One vector is turned by the same rotation once a step. Each row is the vector after some number of steps, and that number follows the row.
The counts run from 0 to 222.
[-24  -3   9  36   6  -5   2   5 -35  23   4  -5 -13   7  -4  21  -4 -40
  53  27 -27  49  11   1  56   6 -17 -11 -33 -14 -17  37 -10 -12   5  26
  -9 -19   1  -3  -7 -25 -35  36 -14 -11 -49 -41   3 -12  -7  50  53  25
  19   8 -25  -1 -34   2 -61  28  33  39 -11  18  -7  10 -42  28] | 89
[-28   1  20  35  -5 -18  31 -28 -18   7  12 -14 -32  24 -49  10  -3 -45
  49  16  -3  66  21  15  40  -4  12 -19 -39  -8  15  33 -34  -6  11  28
  -8   0  -5   0 -10 -28 -44  51  17 -27 -33   8   9 -12   4  31  45  24
  20  15 -21   7  -1 -16 -29  16  40  54 -18 -22 -14 -23 -26  14] | 61
[-16   2  17  30   7 -21  16 -29 -10   7  -3 -21 -43  31 -51  10  10 -39
  50  10  -1  59  10  20  41   3   1 -25 -50  12   7  45 -13 -18   7  28
 -29 -24   6  16   2 -47 -14  33  24 -21 -30 -16  27 -24  -5  20  51  32
  21   9  -7   4  -7   1 -18  21  44  48 -50 -23   1 -10 -36   0] | 201
[-48  -8   7  30  -9  -7 -12 -22 -34  14   8 -24 -13   3   2  33  -8 -47
  45  23 -27  43  -2 -10  46  -8  -8  -2 -11  -6   1  35 -15  -5  12  22
 -27   2   5  -1 -21 -27 -35  31 -16 -11 -73 -29   1  -6  -5  47  51  34
  26  13 -18  10 -10   4 -59  18  38  36  -9  28  -7  20 -29  33] | 88
[-26  25  22  30 -24 -29 -19 -45   0  28  21 -34 -21 -10 -41  25 -10 -41
   6  26   6  47  22  -5  58  10   5  16 -36  14   8  53  -7 -36   3  15
 -14 -15  17  15 -35 -39 -27  16  -4   4  -1 -37  20 -22   4  40  30  48
  24  10 -16 -14 -13  34 -25  21  32  53 -19  -9  10  16 -22  44] | 47
[-45 -10  35  27  -9 -37   1 -22 -23   1  18 -29   1 -14 -33   1 -20 -42
  29  48   3  35  26 -19  54   3   3  18 -34 -16   8  40 -11  -7   0 -12
 -16   4  32   7   2   2 -26  14  13 -26 -44 -43  25 -40  -3  55  41  21
  29  -1 -11 -27 -19 -11 -19  33  51  50  -6  -2  19 -15  -1  42] | 19
[-21   5  25  29   5 -26  15 -11 -27 -11 -12 -24 -34  28 -34  23  11 -43
  45   3 -10  50  -9  15  33 -10 -20 -31 -39   5   6  38 -20  -8   0  42
 -24 -11   4  20  15 -38 -30  21  21 -17 -66  10  12 -21 -11  27  62  30
  31   1  -4   5 -20 -12 -36  24  38  47 -35   1 -14 -22 -21   9] | 72
[-14  -3  12  33   8 -21   3  13 -26  -2   7 -21 -44  43 -39  24   1 -44
  22   4  -5  48   7   4  37   1 -21 -15 -57  12  -6  52  -7 -14   3  26
 -17 -10   6  19  18 -31 -11  12  40 -19 -49 -18  -4 -37   7  36  50  40
  25  19  -5 -11 -27   5 -29  29  46  61 -43 -11 -13 -10 -24  -3] | 212
[-30 -12  31  35   5 -15  -3   3 -25   0  19 -14 -12  17 -38   4  -6 -33
  56  17 -32  56  -1  -6  40  -6  -1 -13 -36 -27 -14  47 -18   3   6  29
  -3  -6  18   4   8 -18 -21  32  -5 -20 -73 -21  -1 -29  -6  41  56  27
  29  14 -21 -14 -32 -12 -53  17  33  40 -29   9  -3   4 -27  24] | 218
[-45 -18  -7  28 -22 -19  21 -11 -29   5  16 -32 -24  -2  -9  14 -28 -56
  47  50 -10  45  13   0  54  -8  10  -4 -29 -19   9  28 -33  -8   7  14
 -25  11  -2   3  -7 -13 -39  45   5 -26 -35 -12  11 -19  -1  56  57  12
  21  -1   3  -5   1 -22 -34  17  46  57 -12  11   8 -11 -15  26] | 10
[-29   7   1  39   8 -10  -8  -2 -36   4  -9 -25 -35  22  -6  31   6 -47
  26   6  -7  35 -10  -8  50   2 -27 -25 -40  13  -5  46 -11 -27  -7  32
 -31 -14   6  21  10 -35 -29  10  24 -16 -67 -24  -2 -18   2  31  58  38
  25  10  -8  14 -25   8 -47  26  38  37 -31  20 -20  -1 -40   6] | 83
[-32 -12  -3  43  -2   7   3 -25 -26   3  17  -3 -22   7 -14  16 -17 -59
  39  25 -11  51  17  18  61  -4  -3 -22 -40   3  10  25 -23 -11   5  37
 -24 -15 -12  -2   0 -21 -18  35   0  -7 -20 -45  30  -2  21  46  49  25
  26   5 -40   0 -20 -21 -42  14  53  35 -12  25  11  -5 -40  18] | 100
[-28  30  28  41 -16 -19   5 -41 -21  16  26 -22 -22 -14 -33  29   0 -39
  18  12   6  34  25  -3  49  12  12   4 -36   0  15  29 -14 -31  13  14
 -26   3  17   5 -35 -44 -48  16 -14   3 -27 -27   9  -2  15  42  30  36
  32   2 -33   3  -6  13 -48  14  31  38   2   3   4  12 -28  52] | 187
[-54  -3  27  19   0 -36  -4 -32 -24  15  -3 -19 -24   0 -19  22   2 -42
  21  37 -29  23  18 -10  69 -11 -10  19 -13   4   4  57  -8 -15 -15  12
  -7 -22   7  10   5 -21 -17  12   9 -21 -46 -29  23 -43 -16  58  34   5
  25 -10 -24  16 -35   5 -36  22  55  34 -20   7 -19 -19 -18  40] | 28
[-11   7   2  34  -1 -12  33 -26 -12  29  -2 -25 -39  28 -35  18  16 -49
  45  16   7  56   0  25  47  -1  -7 -22 -47  10   8  41 -19 -16  13  17
 -17 -12  -8   1 -11 -32 -41  41  12 -19 -29 -14  15 -18   0  37  43  48
  18  15 -12   4  -6   4  -7  16  38  50 -39 -11  -3 -16 -36  11] | 200
[-35  11   7  27  11 -22  15 -19 -28   2  -5 -23 -28   7 -16  14 -12 -57
  14  22   0  31   9 -14  67   5 -25 -13 -51  14   8  33 -19 -13 -24   6
 -14 -13 -10  10  21 -13 -17  22  28 -28 -31 -15  23 -24  -1  55  46  21
  32  -2 -11  20 -21 -22 -18  24  69  53 -29   2 -13 -36 -25   8] | 161
[-22   4   0  25  13 -18 -18  -4 -32 -12  13 -17 -40  35 -13  41 -11 -22
  29   2 -29  49   6 -14  46  13 -14 -18 -41   4  -6  46 -10 -23  -4  31
 -25 -24   5  28   1 -37 -21  16   9  -4 -67 -29   9 -23  10  25  52  20
  30   4  -7  -2 -33   1 -63  24  48  27 -33   3 -12  16 -27   9] | 84
[-39  -3  37  22  -3 -35  -3 -43 -10  10   9 -40  -4  -8 -30  -2 -15 -44
  31  43  -9  35  13 -14  59   2   0   5 -36   4   7  41 -10  -8   0   7
 -22  -6  25  21   3 -22  -8  30  16 -22 -42 -29  32 -27 -13  43  42  25
  40  11  -2 -11 -18 -18 -18  30  54  40 -14   7  31  -4   0  30] | 158
[-18 -21 -18  26 -16 -29   8  -2 -33 -12  40 -18 -34  29  -6  34 -41 -38
  11  26 -26  66  33  -9  48   8   4   2 -37 -10   3  30 -18 -21  12  26
 -15  -6   2  21  -2 -41 -19  26  17 -13 -26 -30  19 -27  11  41  47   7
  16 -11  17 -17 -27  -1 -47  26  54  53 -28  -6   1  12  -9  14] | 6
[-34 -22   2  36   0 -17  32  -4 -36   3  12 -19 -29   4 -17  10 -17 -60
  43  44 -10  47  19  -5  53   3 -10 -11 -35 -18  -5  35 -29 -13  -8  18
   0  -8   2  -3   3 -15 -36  38  18 -34 -22 -23  17 -28  -1  63  50   9
  17  -8   1 -13 -16 -22 -22  26  43  67 -26  -1   2 -26 -29  18] | 11
[-18  19  40  40 -26 -24   8 -39  -8  20  27 -21 -17  14 -49  12 -12 -35
  25  13   4  55  35  11  46  18  18   7 -51  -3  10  36 -14 -25  17  10
  -6  15  25   7 -27 -33 -36  25   1  -7 -19 -30  -2 -15   5  43  33  47
  26  14 -15 -20   0  10 -28  15  43  55 -11 -13  27   5 -13  47] | 58
[-53  12  23  35 -11 -12 -14 -44 -17  22  -7 -19 -32 -20 -29  31  -2 -53
   4  23  -8  32  12 -13  62 -18  -5  13 -24  11   8  45  -3 -17  -6  18
 -10 -13   2   5 -10 -23 -28   8  -3   4 -28 -22   7  -8   0  51  39  42
  31  10 -35  21 -20  17 -45   5  35  52  -1  21 -23  -3 -26  43] | 177
[-30  13  55  32 -11 -28   0 -29 -18   1   6 -36 -27  43 -49   9   0 -30
  37   2 -23  59  27  -3  44  -7  10   0 -32   6   9  56 -20  -2  19  17
 -16  -2  38   9   2 -48 -12  26  16 -18 -56  -8   1 -28 -14  44  42  18
  20  12 -14  -9 -14  -6 -32  18  46  34 -21 -16   5  -1 -14  29] | 68
[-13  -1 -11  30  12 -28  -1 -31  -9 -22  17   7 -39  19 -44  16  -4 -37
  64  23  -8  45  16  21  47 -10   0  -8 -47  -7  17  27 -24 -13  12  19
 -21 -25  -9  19   3 -24 -19  20  25 -15 -34 -35  34 -23  21  38  37   5
  24   2 -39 -21 -35 -13 -27  14  67  22 -24 -25  -4 -34 -24  17] | 112
[-39  -2   9  25 -17 -25  25 -27 -29  14  22 -42 -14 -10 -11  13 -23 -40
  37  44   3  37  20  -3  54  10   9  -2 -36 -15  14  25 -23 -23   9   0
 -23  13  18   4 -33 -19 -47  29  -7 -27 -37 -26  14 -26  -5  40  47  26
  22  -6   3 -16   5 -12 -27  31  53  58  -6   6  28 -10 -10  42] | 148
[-34  25  44  21  11 -34 -18 -32 -18   0   4 -21  -6 -25 -39  -6  -2 -54
  23  32  -9  35   7 -23  68   3   4  -1 -49   2   5  46   1 -11 -24   0
 -15 -10  16  14  11 -13 -12  14  13  -5 -30 -26  13 -36   7  49  32  30
  42  16 -33  -5 -26   0 -26  17  42  45 -22  -2   5  -2 -32  28] | 169
[-18   2  13  30  11 -41  26 -14 -27  -8  24 -32 -21   3 -13  14 -36 -29
  22  30   9  47  16  -2  64  39   0 -22 -62  -2  -1  25 -13 -35  -9   9
 -19 -10  13  21  12 -24 -19  18  20 -23 -29 -35  40 -34   2  36  56  12
  38  -4  11 -21 -27 -20 -29  44  64  47 -25 -10  26 -19 -12  17] | 152
[-30 -10 -33  34  -2 -12 -10   6 -34  13   5 -17 -29  26   1  52  -6 -44
  19  23   2  38  20   3  56  16 -22  -4 -39  15  -8  40 -17 -31  -4  24
 -29 -12 -15  10 -15 -14 -33  15  14 -10 -43 -48   8 -11  20  33  40  29
   9  20 -12   6 -27  13 -35  35  51  29 -23   8 -17  -3 -39  13] | 94
[-32   2 -17  34 -10 -20  30 -11 -37   3  26 -21 -46  21   8  50 -37 -36
   8  21   5  46  29   1  45  15 -10   0 -40  -3   3  20 -21 -41  -7  18
 -12   6  -9  18 -19 -40 -39  11  15 -19 -29 -18  12 -20  13  40  50  13
   7 -14  11  -8  -9  -5 -50  31  53  62 -18  -3  -6 -15  -5  30] | 144
[-30 -12  -2  28   0 -19 -26 -16 -17   3  36 -10 -12  21 -15  34 -20 -30
  40  25 -31  64  30   6  59  12   0   7 -27  -4   3  46 -16 -23  15  21
 -31 -18   0  22 -25 -23 -20  24  -9  -1 -45 -64  37  -8   8  34  36   7
  15   9 -23 -16 -33   3 -52  34  50  15 -20   1  15  15 -22  25] | 96
[-39  -4  -1  48 -21 -31 -10 -37 -13  -9  12 -35 -46 -12 -23  34 -15 -49
  11  21  -2  32   2  -5  38 -26 -16  23 -31  10  16  32   1 -24  15   7
 -16   3  18  35  -6 -35 -25 -22  13   5 -44 -25  -8 -38  10  37  38  45
  10  -3 -17 -27 -21  22 -43   3  33  64 -14  -9  -8   4 -11  45] | 126
[-48  -5  14  34  -6 -18  16 -41 -32 -19  -5 -25 -18 -21 -22  10 -21 -66
  34  42  -2  33   3 -13  62 -19 -11 -10 -37  -6  12  21 -13  -2 -11  24
 -24   4   0  14  18  -8 -27  19  21 -23 -43  -8  23 -21  -6  39  53  15
  41   3 -16  12 -13 -37 -27  18  58  49  -4  13  -3 -32  -8  17] | 21
[-32  14  16  41   2  -8  15 -34 -25  25  -9 -22 -40   5 -26  26   8 -48
  31  14  -5  52  21   8  67 -11  20 -18 -29  12  20  40 -23 -30   6  19
 -22 -23   4   4  -8 -42 -44  35  -4  -4 -14 -21  15  -8   4  34  50  35
  12   8 -42  23   0  18 -23   8  37  35 -20  -9 -12   2 -52  25] | 189
[-47  10 -11  19 -13 -36   5 -40 -19 -10   4 -48 -28  10   1  30 -34 -48
  10  26   5  34  21  -6  62   9  -8  10 -37  16  20  24 -19 -27  -5  -2
 -40  15   2  34  -8 -24 -23  17  26 -20 -44 -24  25 -23   5  39  45  21
  28  -4  15  11  -3 -17 -25  35  77  45 -21   4   8 -18  12  26] | 154
[-44  -9  29  23   2 -36  10 -22 -17  15   2 -39 -16  14 -26   2 -15 -40
  23  44 -26  45  27  -7  66   3  -2  11 -28  -3  -5  51 -19 -12   9  -8
 -12 -14  19  15   1 -21  -9  32  16 -31 -25 -36  32 -45 -18  58  34  10
  25  -2   0  -5 -34  -1 -17  32  62  44 -28  -2  16 -11  -5  32] | 157
[-44  19   4  26 -23 -16 -15 -61 -10  25  11 -40 -22 -17 -32  34 -19 -58
   7  22  -5  47  25  -7  61  -1  11   3 -26  11  14  46 -10 -26  15  14
 -25   5   6  26 -24 -42 -34  19 -11   8 -13 -17  17 -14   4  41  40  54
  32  12 -16  17   3  17 -34   5  36  57 -12  -2   2  11 -23  30] | 48
[-51 -14  14  22 -10 -35  -3 -17 -22 -13  19 -22 -29  26 -18  29 -25 -47
  19  33 -36  44  36 -13  68  -9   6  20 -22   2   8  41 -20 -17  -5  17
 -20  -5   5  23   8 -15 -14  25  22 -27 -47 -28  17 -39   0  55  34  -9
  14  -4  -5   2 -20 -24 -33  28  67  34 -15  -4  -5  -9   3  26] | 17
[-36  -6 -11  38 -13 -25  14 -26 -26 -12  17 -53 -30 -16  -9  24 -24 -36
  27  37  19  36   3 -13  40   6   5 -16 -54   9  17  34 -10 -42 -14  22
 -36  -1   9  23  -4 -42 -42  -5  18 -11 -27 -21  29 -35   1   6  65  34
  19   1  15 -10   8  -1 -20  41  21  54 -32 -14  25   2 -18  22] | 142
[-35  -8 -33  36 -12 -21 -14 -41 -17  -3  17  -7 -24  11 -25  40 -25 -45
  44  24  13  50  17  25  45   0  -6   3 -43   3  24  22 -22 -12  18  22
 -39   2 -12  25 -34 -12 -41  13  11 -11 -55 -53  24   1  23  24  34  23
  20   7 -25  -2 -20 -13 -35  28  67  18 -16  -3  -3 -11 -11  21] | 104
[-20  -8   4  38  -4 -24  35  -1 -40   1  28 -21 -32  -7 -11  12 -15 -28
  57  44 -16  49  11 -10  48  13  12 -21 -31 -28  -6  35 -24 -34 -10  22
 -15 -21   9   6   1 -42 -43  32   3 -26 -22 -16  10 -38  -4  36  60   6
  14  -8  -8 -14  -9   1 -44  23  18  54 -24 -13   5   2 -34  34] | 140
